Each row is where one point has got to under a steady rotation. How many steps took it there?
The counts run from 0 to 222.
[153 127 122 149 105  88 108 147 100 129 129 119 141 134 148 164 120 126
 118 136  81 151 100  50 127 161 132 121  87 137  80 109 100 124 143 130
  98 143 109 194  96 137]  82
[122 142 103  92 105 106 136 117 111 101 122 132 174 125 152 153 136 139
 143 153  56 120  88 114 129 123 139 182  91 130  91 104  86 124 121 100
 124 159 127 168 117 126]  160
[181 135 151  89 117 136  78 123 146 139 132 107 142 132 124  90 120 109
 126 154 131 186  87  51 128 144 154 139  94 121 114 117 139 162 126 123
  84 116 111 153 113 142]  140
[159 112  96 115 139 110  95 118 122 150 112  86 163 142 127 134 108 144
 144 155  99 150 100  59 148 136 162 135 126  90 160 126 106 139 101 131
  85 158 136 153 102  92]  87
[168 135 125  97 153 103 110 123 125 104 132  86 173 111 156 118 111 143
 136 149  93 149  81  72 100 135 149 137  81 117 136 125 126 153 112 121
  94 154 116 153  79 112]  200
[144 154  97 134  99 126 107  76  96 143 138 131 121 166 142 127 156  93
 149 114 141 129 126  54 113  97 129 144  94 138 123  99 134 128 171 154
  55 131 117 165 158 127]  25
[101 153 109  88 103 145  72 102 138 160 146 126 147 157 126 123 120 100
 109 153 142 179  88  86 160 118 167 135  68 150  97 131 142  96 141 106
 120 124 124 149 142 148]  54
[126 144 127  83 118 161  56  90 146 154 152 114 122 170 113 120 137  85
 118 128 128 172  83 122 109 134 142 147  65 145 104 115 138 114 141 122
  93 126 122 166 107 144]  13
[143 126 113 127 113 124 152 103 119 137 121 122 151 157 158 125 106 126
 143 169 125  96  78  57 113 101 147 168 129 124 150 126  97 148 114 142
  68 173 157 133 141 131]  205
[150 134 107 106 154 114  94  89 121 117 146  86 163 127 170  97 116 125
 133 149 133 140  85  55  98 106 140 127  71 122 156 120 138 140 125 132
  77 157 107 146 101 116]  199
[ 92 150 117 121  94  91 118 142 131 134 126  98 141 140 143 167 112 118
 107 167 107 170  77  85 177 171 146 161  92 153  82 116 109 117 149 128
 117 142 145 181 122 140]  166
[140 142 140 116 131 112 108 153 128 111 142 104 112 120 164 140 106 124
 133 165 126 162  74  35 115 142 138 152  77 130 101 115 104 157 134 131
 126 152 123 168 106 158]  39
[124 114  89 110 112 104 129 147  98  99 130 101 135 145 136 149 127 128
 184 170 105 110  98  63 136 105 170 187 121  96 123 110  93 130 127 103
 127 138 115 162 138 130]  34
[100 153  73  97 114 126 134 100  96 125 144 122 149 145 148 151 139 127
 134 146  80 112 117  87 102  94 126 159  97 120 103 120  76 127 120 136
 115 179 144 196 157 132]  203
[133 121 123 128  97 101 145 131 127 129 119 102 153 148 146 126  86 139
 142 190 136 119  68  51 148 125 165 182 130 127 149 129  97 161 119 128
  87 159 143 144 139 130]  206
[161 127 114 112 114 135  76 127 126 141 117 128 102 162 156 156 131 125
 166 159 106 153  89  74 147 132 138 176  71 118 136 117  89 167 129 117
 130 151 139 131 107 147]  212
[134 140  94  68 101 132  94  94 115 118 107 145 153 130 120 148 172 123
 144 144  83 141 112 125 166 100 159 188  95  99 102 103 105 112 122 102
 123 134 127 165 151 122]  59
[128 142 139  57 142 156 105 116 170 126 129 108 140 144 117 119 115 114
 116 178 116 148  63  91 102 111 160 167  99 121 134 138 107 127  91 131
 107 150 150 148 114 158]  217
[113 131  85  89 103 117 124 113 130 148 131 108 182 147 128 157 107 135
 105 161  48 145  87 103 124 141 170 139 117 155  92 137 104 104 104 113
 115 167 148 165 122 116]  47
[156 134 109 135 120  98 103 139 102 118 129 122 120 117 170 166 126 130
 142 153  90 164 105  37 132 141 131 131  78 123  84 116  92 128 139 126
 130 155 116 169 105 146]  40
[115 127  80 124 126 122  82  81  92 156 117 142 173 136 170 162 153 117
 122 145 110 138 100 102 168 101 125 139  71 115 126 114  93 100 142 118
  99 169 130 158 123 107]  0
[155 142 152 107 103 144  85 105 139 152 121 125 146 146 115 101 128  91
 119 168 175 162  78  67 140 121 156 155 106 121 124 111 135 138 145 144
  55 109 123 158 135 150]  181
[139 132 127 119  81 151  94  94 120 169 120 154 170 160 122 114 138  81
 112 145 162 129  80  87 140 103 154 150 113 132 114 108 127 104 152 130
  46 116 117 155 145 143]  180
[159 145 150  98 127 112  79 125 150 135 113  96 113 134 111 120 137 110
 128 150 146 186  97  43 148 142 158 147 105 116 119 110 140 133 137 149
  77 109 117 161 119 144]  182
[141 115 112 133 102 103  94 129 121 158 104 125 117 152 119 168 116 109
 142 163 129 173  92  49 188 136 187 150 120 121 125 120 138  82 139 130
  81 125 125 139 121 129]  10
[144 133 145  79 127 155 111 113 154 139 132 113 149 164 113 135 112 108
 108 151 103 123  54 121  86 121 165 170 112 132 119 126 117 106  95 132
  73 143 141 151  87 137]  175
[127 113  90 120 125  92 127 135  85 100 126 118 135 139 136 171 142 124
 175 145  86  99  94  78 125 106 163 178 128  96 118  90  91 100 121 123
 109 133 107 172 118 123]  76
[178 112 144  97 110 150 117 138 130 142 127 132 124 176 107 144 113 106
 142 156  88 118  69  80  77 127 163 160 136 119 109 125  91 135 104 133
  93 137 124 152 101 150]  134
[111 135 121 126 111 129 121 115 122 143 152 111 179 142 160 100  85  96
 108 160 157 110  57  63  93 114 146 129  95 157 122 132 131 128 140 119
  78 143 119 160 123 147]  37
[138 132 141 129 116  97 142 125 131 129 108 112 158 138 154 148 100 124
 115 183 134 129  56  58 147 127 157 169 124 132 146 121 119 125 122 148
  60 156 150 135 118 129]  164
[138 136 107  96 139 141  87  91 141 144 116  90 154 139 148 112 117 132
 137 168 145 149  91  70 147 113 136 160  94 103 171 130  91 166 114 146
  90 163 156 146 139 123]  44
[ 91 154 102  89 125 121  87  82 130 125 155  93 185 142 149 124 134 108
 119 132 119 139  75 135 124 112 153 156  59 149 132 111 159 121 141 110
  93 142 118 145  98 120]  114
[140 146  74  86 120 142 116  57 105 132 122 153 162 138 136 130 167 127
 140 132  86 130 126  99 129  70 153 144  92 124 129 130 115 105 117 125
  81 164 135 146 159 115]  102
[ 91 121  80  90 127 120  67 112 124 152 106  93 155 152 113 164 143 117
 145 154 107 164  99 115 189 128 169 166 101  91 132 115 102  95 116 114
 119 135 131 157 123 104]  172
[170 144 110 125 106 118 124 115 113 109 140 130  71 150 159 150 130 126
 176 139 124 142 100  31 103 105 153 180  82 143 125 127 128 140 141 142
 105 144 119 128 133 159]  152
